Each path below is one point turned by a fixed rotation once a step. After each direction that follows a path, write how fast that rotation turns it, in deg/step (0 if it stays still).
Each turn is a multiple of 5 degrees from 10 to 175, or 0.
Each row of a path follows its step; steps can be skipped.
path 1
step 3: [-2.08, -1.25, +1.05, +0.28, -0.80, +0.01, -1.61, +0.49, +0.50, +0.84, +1.59, +0.49, +1.33, +0.35, +1.30, +0.13, +0.93, -0.71, -1.94, +1.82, -0.34, -2.05, -0.46, +1.27, -0.21, +1.74, -0.30, -1.49, +2.85, +0.36, -1.02, +0.83, -0.30, +1.24, +1.07, -0.57, +0.98, -0.36, -0.87, +0.11, -0.33, +0.37, +0.72, +2.60, -0.12, +1.69, -0.64, +0.93, +1.38, -1.34, -0.34, +0.02, -1.22, +2.07, +1.12, +0.21, -1.04, -0.39, +0.76, -2.09, +1.47, +0.49]
step 8: [-1.87, +0.64, +1.33, -0.72, -1.27, +0.23, +1.34, +2.68, +0.54, +1.01, +0.78, +2.78, +1.64, +0.72, -1.24, +0.72, -1.14, +0.73, +0.61, +0.27, -0.60, +0.27, +2.13, -0.45, +0.07, -0.06, +0.67, -1.16, -0.49, -0.42, +0.40, +0.45, -0.73, -0.57, -0.15, +0.51, -0.40, +0.60, +0.31, +0.63, -0.23, -1.70, -2.13, +0.18, -2.39, +0.47, -1.04, +0.61, +0.72, -1.05, -0.44, -1.44, +0.76, +2.50, -0.63, +0.61, -0.48, -3.00, -0.07, -1.86, -1.28, +0.30]
step 9: [-0.30, -0.10, +0.81, +1.54, +0.32, -1.11, +0.64, +0.24, +0.81, +0.04, -0.95, +0.95, -1.23, -1.58, +2.28, -0.97, -0.74, -0.29, -1.07, -1.19, -3.15, +0.98, -0.42, +0.28, -2.04, +1.25, +1.68, +0.36, +0.91, -2.15, +1.11, +0.14, -1.55, -0.45, -0.19, -1.32, +0.01, +0.29, +0.99, -1.69, +0.41, -0.59, -1.24, +1.23, -1.85, +0.95, +0.33, -0.55, +0.12, -1.34, -1.08, -0.32, +0.50, +0.07, +1.41, +1.19, -1.26, -1.19, -2.64, +0.51, -1.38, -1.33]
step 12: [+1.13, -0.90, -1.93, -0.33, -0.47, +0.71, -0.55, -0.39, +1.47, +0.44, +0.98, +0.11, +0.58, +2.26, +0.48, -2.20, -0.13, -0.81, +0.36, +0.01, +0.93, -0.29, +0.24, -0.80, +1.61, -0.47, +1.99, +0.33, -0.12, -1.21, -0.54, +0.58, -0.73, -1.01, +1.36, -0.71, -1.16, -1.15, -0.38, +0.37, -0.40, -1.94, -2.15, -0.91, +1.53, +1.15, -1.73, +1.25, +1.02, -1.23, +0.46, -0.90, +1.83, +3.52, -1.41, +0.76, -0.60, -2.01, -0.12, -0.27, -0.50, -0.91]
step 14: [-0.71, -0.56, -1.15, -0.53, +0.30, -1.62, -1.65, +0.71, +0.59, +1.03, -0.43, -1.00, +0.72, +1.18, +1.81, +1.27, +1.30, +0.45, -1.44, -0.19, +0.01, -0.37, -0.77, +1.23, -0.93, -1.39, +2.72, +0.38, -0.82, -1.41, -2.46, +0.98, +0.53, -0.18, +0.59, +0.48, -0.58, -1.08, +2.62, +0.56, -0.29, +0.04, -1.87, -1.04, -0.20, +0.17, +0.75, +0.77, -1.54, +1.55, -0.04, +0.75, -0.27, +1.18, +2.06, +1.46, -2.00, -0.83, -1.72, -1.84, +0.61, +0.78]
step 18: [-1.32, -2.43, +0.07, -0.49, -0.07, -0.84, -2.47, +1.03, +0.93, +1.19, +0.57, -3.08, +0.82, -0.36, +1.30, -1.36, -1.15, -1.24, -1.33, +0.72, -0.72, -0.08, -2.79, +0.38, +0.38, -0.45, +0.63, -1.14, -0.31, -1.07, -0.91, -1.33, +1.62, -0.39, -0.05, +1.63, +0.49, -1.60, -1.06, -0.76, +0.15, -1.51, -0.89, +0.05, -0.44, -2.12, -0.51, +0.58, -0.16, +0.31, +0.73, +2.05, -0.51, -1.99, -0.17, +1.11, -1.01, -0.75, -1.53, +0.83, +0.26, -0.05]
step 19: [-1.71, +0.54, -2.07, -0.26, -1.06, -0.45, -1.84, -0.21, +1.69, -1.12, +2.39, -2.01, +0.76, +0.26, -0.62, +0.95, +0.34, +0.13, +0.05, -0.60, +0.79, -0.74, -0.97, +0.08, +0.71, -1.28, +1.52, -2.74, +0.18, +2.36, +0.33, -0.36, +0.98, +1.64, +0.77, -0.20, +1.04, -0.76, -1.58, -0.47, -0.09, +0.57, +0.30, +0.58, -0.66, -0.26, +0.54, +0.40, +0.16, -0.22, +2.11, -1.64, +0.64, +2.38, -0.15, +1.51, -1.49, -1.90, +0.63, -1.67, -0.42, -0.95]
step 20: [-0.62, -2.48, -1.56, +0.20, -0.98, +0.32, -0.64, +1.12, -0.08, +1.53, +0.45, +0.81, +1.64, -0.05, -1.25, -0.31, -1.30, -1.01, +1.36, +0.99, +0.40, -0.65, -1.75, +0.78, -1.53, +1.50, +0.85, +0.76, +1.82, +0.66, +0.18, -0.63, -0.92, -0.07, -2.38, +0.63, -1.12, -0.98, +0.27, -0.33, -1.32, -0.11, -1.66, +0.28, -2.32, +0.86, -0.74, +1.23, +0.36, -0.98, -0.13, -1.51, +1.51, +0.06, -2.64, +1.20, -1.49, -1.78, -0.21, -1.04, +0.66, -1.43]
step 21: [-0.92, +1.28, -1.31, -0.64, +0.70, -2.37, -0.84, -1.99, +0.25, -0.39, +0.06, -0.12, +0.11, +1.05, +0.08, -0.51, -0.54, +0.14, -1.16, -0.61, -0.22, +0.80, -1.37, +1.08, -2.32, -0.88, +0.81, +0.65, -0.01, -0.74, +0.13, -1.13, -1.67, +0.31, +0.25, -0.24, +0.16, +0.49, -0.87, -0.30, -1.58, +1.01, +0.76, +1.84, -0.48, +1.83, +1.73, -0.39, +0.89, +0.50, -2.82, -0.87, +1.24, +0.57, -0.29, +0.37, -1.64, -3.32, -2.49, -1.02, -0.91, +1.35]
Speeds:
[+0.01, -0.22, -0.18, -0.13, -0.50, -0.16, -0.36, +0.01, -0.11, +0.04, +0.37, +0.43, +0.13, -0.02, -0.92, +0.18, -0.29, +0.27, +0.07, -0.40, -0.11, -0.11, +0.33, -0.59, +0.44, +0.03, -0.29, +0.07, +0.28, -0.29, -0.08, +0.13, -0.13, +0.37, +0.52, -0.74, +0.62, -0.11, -0.14, +0.44, -0.34, -0.01, -0.10, -0.23, +0.22, -0.26, +0.31, -0.13, +0.32, +0.66, -0.08, -0.30, -0.64, +0.18, +0.05, -0.31, -0.28, -0.22, -0.26, -0.04, -0.26, +0.11]	160
[+0.25, +0.22, +0.09, +0.17, +0.26, -0.43, -0.28, +0.30, -0.27, +0.11, +0.41, -0.30, -0.04, -0.24, +0.02, +0.09, +0.02, +0.56, +0.16, +0.18, -0.12, -0.12, -0.30, -0.55, +0.16, +0.02, -0.14, +0.18, -0.16, -0.13, -0.60, -0.06, +0.15, -0.08, +0.29, +0.07, -0.12, -0.21, +0.34, -0.98, +0.30, -0.44, +0.84, +0.13, +0.18, -0.35, +0.44, +0.19, -0.66, -0.06, -0.24, +0.13, -0.13, -0.18, +0.40, -0.32, +0.05, -0.35, -0.40, -0.43, +0.48, -0.19]	90
[+0.11, -0.10, -0.06, -0.05, +0.06, +0.52, -0.14, +0.44, -0.39, +0.54, -0.18, -0.36, +0.79, -0.07, +0.06, +0.76, +0.11, +0.48, +0.36, -0.26, -0.27, +0.42, +0.52, +0.39, -0.26, +0.01, +0.01, +0.28, +0.26, -0.24, +0.03, -0.06, -0.36, -0.05, +0.09, -0.17, -0.58, +0.31, -0.09, -0.09, +0.11, +0.67, +0.12, -0.16, -0.32, -0.44, +0.04, +0.48, -0.06, +0.18, +0.48, -0.02, -0.27, +0.40, +0.12, +0.40, +0.18, +0.07, +0.32, -0.52, -0.03, -0.16]	125
[+0.58, -0.18, -0.42, -0.24, -0.08, +0.17, +0.71, -0.42, +0.00, -0.06, +0.31, -0.13, -0.35, -0.11, +0.45, -0.04, +0.30, +0.18, -0.36, -0.10, +0.04, +0.11, -0.10, +0.68, -0.09, -0.51, +0.61, -0.03, -0.29, +0.18, -0.64, +0.31, -0.31, +0.30, +0.64, -0.65, +0.59, -0.04, -0.04, -0.12, -0.17, +0.34, +0.35, +0.01, +0.15, +0.14, -0.13, -0.03, +0.08, +0.16, +0.15, +0.45, +0.29, +0.34, +0.17, +0.01, +0.18, -0.62, +0.01, -0.09, -0.16, -0.08]	155
[-0.13, +0.33, -0.12, -0.02, +0.51, -0.15, +0.29, -0.22, -0.64, -0.38, -0.25, +0.20, +0.04, -0.29, +0.30, -0.05, -0.32, -0.11, +0.00, +0.24, -0.39, +0.38, +0.43, +0.13, -0.44, +0.10, -0.38, -0.28, +0.68, -0.43, -0.12, -0.03, +0.23, +0.42, +0.25, -0.28, +0.27, -0.11, +0.27, +0.64, -0.37, -0.45, -0.20, +0.34, -0.35, -0.15, +0.01, +0.21, -0.12, -0.66, -0.06, -0.03, -0.02, -0.08, +0.71, -0.05, +0.38, -0.22, +0.08, -0.08, +0.45, +0.57]	55
[-0.50, +0.74, -0.32, -0.14, -0.36, -0.07, -0.13, +0.50, -0.19, -0.09, -0.22, -0.22, -0.28, +0.58, -0.10, -0.38, +0.01, +0.14, +0.74, -0.26, +0.31, +0.43, -0.19, +0.27, -0.14, -0.51, +0.03, +0.26, -0.41, +0.26, +0.42, -0.24, -0.20, -0.28, +0.42, +0.10, +0.37, +0.03, +0.27, +0.54, +0.31, -0.40, +0.24, +0.81, +0.11, +0.10, +0.30, -0.09, +0.06, -0.05, +0.19, +0.01, -0.27, +0.11, -0.01, -0.07, +0.43, -0.03, +0.01, -0.39, -0.43, -0.13]	170
